(in the rows, 128 means zero)
A single turn carries every row of the set below to another of its rows. Some are shown first; where does it send the rows asked next?
q_99: [112 124 137 154 158 126 118 117 116  96 133 109 112 121 130 156 144 151
 136 122 141 127 158 131 145 145 132 166 121 157 149 127  95 122 184 100
 113 168 128 137 133 127 135 114 132 130 127 150 114 123 134 103 133 128
 129 140 114]
q_579: [124  76 127 126  94 126 110 117  66 145 131 104 140 135  81 122 148 138
 129 124 138 148 137 134 114 137 135 155 134 144 140 106 103 130 150  90
  87 146 127 103 123 140 144 117 119 128 178 155 123 144 115 106 142 124
 122 111 111]
q_958: [ 99 105 117 128 137 113 121 125 109  88 123 112 113 109 107 117 144 125
 105 166 135 128 139 131  94 125 151 149 136 128 124 143 123 119 125 105
 120 109 143 128 131 117 139  87 151 134 137 121 116 128  98  96 180 157
 134 131 129]
q_200: [113 137 152 117 108 130 144 115  95  61 140 117 141 152 109 117 171 156
 141 127 132 131 108  98 121 146 111 163 114 162 131 144  96 126 167 111
 121 111 137 114 126 157 139 134 120 136 183 151  86 139 122  90 137 126
 126 122 141]
q_230: [ 85 120 129 140 119  85 119 136 107 124 108 128 161 123 130 127 129 138
 110 133 161 127 144 129 113 104 127 142 116 144 124 136 102 124 133 126
  88 128 123 131 107 126 135  89 119  91 160 157 141 140 123 112 138 124
 115 137 141]
q_890: [108 186 120 155  95 127 117 121 141 136 128 149 146 127 121 134 149 141
 116 123 158 140 136 137 143 138 130 142 131 166 153  82 119 121 141  89
 106 145 131 106 129 154 137 116 124 130 181 147 123 142 121 108 153 126
 115 113 164]
q_220: [141 123 139 133 142 109 125 111 109 113 110 130 156 127 121  96 161 167
 118 148  99 135 135 166 160 128  93 133 131 124 142 139 123 126 121  89
 104 139 127 135 146 133 121 121 133 117 154 125 110 136 134 113 178 149
 130 116 144]
q_893: [125 116 138 130 129 120 113  79  98  84 144 106 117 150 142  93 113 138
 124 120 136 142  86 136 155 145 128 158 142 151 131 148  92 124 112  94
 134 128 128 113 123 143 136 117 122 119 154 131 117 143 113 119 119 130
  99 155 133]
q_891: [109 123 148 104 137 140 127 126 147 108 142 117 159 103 119 122 158 149
 137 133 133 119 133 124 121 155 130 151 165 131 175 109 120  92 144 110
 129 118  99  87 119 145 144 115 111 115 165 140 116 169 118 113 150 148
  86 127 109]
q_10: [113 106 156 134 122 104  96 101 104 104  94 112 144 104 136 131 145 130
 113 147 131 155 159 130 116 142 130 148 134 178 119 129 133 120 126  96
 157 111 131 119 139 175 158 148 116 137 134 119 132 134 106 105 141 146
 114 123 138]
q_813: [120 126  93 147 110 138 101 137 142 105  97 114 138 104  94 119 124 131
 147 132 118 130 138 157 135 120 144 119 131 157 134 148 114 129 141 102
 117 137 130 129 107 150 141 121 135 109 152 122 111 165  98 113 186 134
  86 121 151]
q_147: [ 83 133 143 132 108 103 108 124 119  89 149 131 124 111 115 123 141 129
 153 136 129 144 131 119 145 113 118 125 144 162 162 131 143 109 125  72
 103 138 128 113  94 163 118 117 122 165 171 160 142 112 127  92 174 146
 106 134 120]
q_887: [101 134 168 126 118 128 118  68 109 111 138 123 152 121 146 133 141 138
 128 130 151 146 125 131 143 150 143 168 128 135 130 105 116 109 115  89
  64 137 129 125 129 120 130 116 126 128 134 181 112 141 118 108 125 129
 110 142 144]
q_856: [123 137 131 119 114 128 123 127 125  77 160 115  84 111 105  93 130 130
 111 138 128 142 127 144 102 166 122 159 123 138 135 153 107 110 136 103
 109 108 104  99 160 173 129 112 120 149 146 154 122 149 127 110 154 138
 114 127 139]
q_600: [122 115 142 115 102 148 127 118 149  75 143 133 153 110  89 124 154 133
 135 123 137 115 142 131 144 134 113 157 167 154 142 111 123 146 137  86
 115 140 134 110 106 150 150 140 118 147 160 103  94 137 118  92 145 106
 117 106 158]

q_579 -> q_147
q_893 -> q_200
Now find these:
q_890 -> q_813
q_958 -> q_887
q_891 -> q_10

A single turn carries every row of the set below to another of its rows. Some are shown first; where does it send the rows asked next?
q_704: [113 120 142 120  87 135  89 163 159 202 112 126 117 152 130 113 134 121
 126 115 122  91 122 109 124 108 146 115 176 115 132 107 142 137 164  98
 134 113 108 139 128]
q_719: [112 138 128 151 132 130 131 150 143 131 113 112 129 134 103 141 133 119
 143 149 143 111  85 119 142 139 157 103 124  75 124 118 174 122 137 104
 127  95 140 103 137]
q_938: [144 139 133  92 110 109 111 185 145 165 148 122 110 128 106  66 130 119
 133 128 133  90 125 115 127 115 125  86 130  89 122 101 132 123 152 100
 147 137 126 131 132]
q_423: [ 96 124 130 161 132 131 140 136 132 157 120 116 140 133 110 150 128 111
 127 131 129 110  83 115 126 118 165 125 135  82 121 126 202 132 157  85
 146 128 123 116 133]
q_50: [134 168 142 143 109 101  98 184 162 156  99 141  98 134 109 115 134 137
 123 141 138  90 135 114 109 117 106 132 155  82 124 139 137 127 169  94
 137 134 122 130 133]
q_734: [128 144 101 130 121 157 153 118 150 129 132 151 116 128 110 141 145 117
 134 123 125  96 139 114 154 118 152 117 104  91 118 128 159 121 143 109
 156 132 144 133 136]
q_371: [119 143 114 111 146 177 166 135 137 162 153 142 108 132 116 131 128 103
 134 136 121  99 130  98 134 110 166  96 127  92 127 133 176 112 156  93
 143 134 122 122 129]
q_578: [101 131 132 158 123 123 152 143 153 129 117 118 138 144 112 138 125 121
 145 137 144 116 107 108 141 125 160 119 130  56 142 132 161 128 149 105
 128 130 131  99 116]
q_39: [144 136  99 155 122  92  73 141 145 163 144 123 105 142 111 140 120 112
 128 125 155  91 125 100 115 129 151  99 161 100 126 128 107 121 151  86
 142 126 124  90 140]
q_129: [136 139 102 160 141 105  94 159 149 195 143 128 131 139 128 134 111 111
 116 128 130  99 136 104  93 122 155  88 161 104 126 146 132 107 156  75
 160 135 121  86 136]
q_515: [ 90 128 125 164 137 141 148 144 136 163 110 133 135 129 127 137 127 109
 146 136 148 117 101  85 115 126 161 105 135  87 136 112 188 138 157 104
 139 104 126 104 133]
q_613: [122 157 108 118 131 157 143 150 151 139 151 136 111 108 111 141 152  98
 147 156 141  98 131  95 127 140 156 106 121  77 111 130 156 123 143  90
 140 143 157 130 129]
q_293: [134 140  95 161 127 104  76 125 149 179 134 139 129 152 113 138 117 116
 109  98 136  98 128 118 108 106 149 100 166 116 126 117 143 117 138 100
 156 131 120 100 155]
q_534: [114 131 102 106 122 151 143 114 127 152 147 141 115 108 103 145 144  90
 124 133 138  92 120 114 128 125 157 101 129  92 125  96 165 135 158  95
 143 131 124 140 120]
q_4: [129 117 141 126 103 134  90 170 152 202 116 124 113 146 130 117 127 124
 133 150  91  95 120 118 120 113 151 124 175 118 138 139 155 125 165  85
 139 118  99 132 119]
q_930: [142 166 121 139 109 125  98 174 180 159  87 129 112 140 106 113 131 157
 126 128 128  99 128 115 125 120  90 117 148 105 124 134 152 113 156  94
 151 120 116 124 128]
q_756: [139 145 100 142 134 117  85 135 163 158 134 119 125 173 119 126 118 127
 122 114 131 113 132 114 123 109 150 100 156 111 125 154 124 100 147  82
 160 127 119  75 144]
q_546: [139 116 110 125  95 124  96 161 150 180 140 125 118 117 113  89 142 129
 146 115 119 100 119  89 131 116 122 123 129 130 108 111 165 137 157  90
 183 156 118 143 143]
q_88: [155 130 121 107 113 110 114 159 146 151 142 134 113 136 100  68 122 134
 140 137 103 104 135 123 139 105 120 107 135 100 146 120 150 118 143 111
 152 152 104 129 117]
q_960: [128 129 131 118 113 120 107 175 138 175 139 148 109 127 133  75 142 114
 151 139 111 111 138  86 110 105 136 128 130 122 116 135 155 137 168 100
 174 152 121 129 157]

q_938 -> q_960
q_734 -> q_534
Now find these:
q_704 -> q_50
q_129 -> q_756
q_515 -> q_578

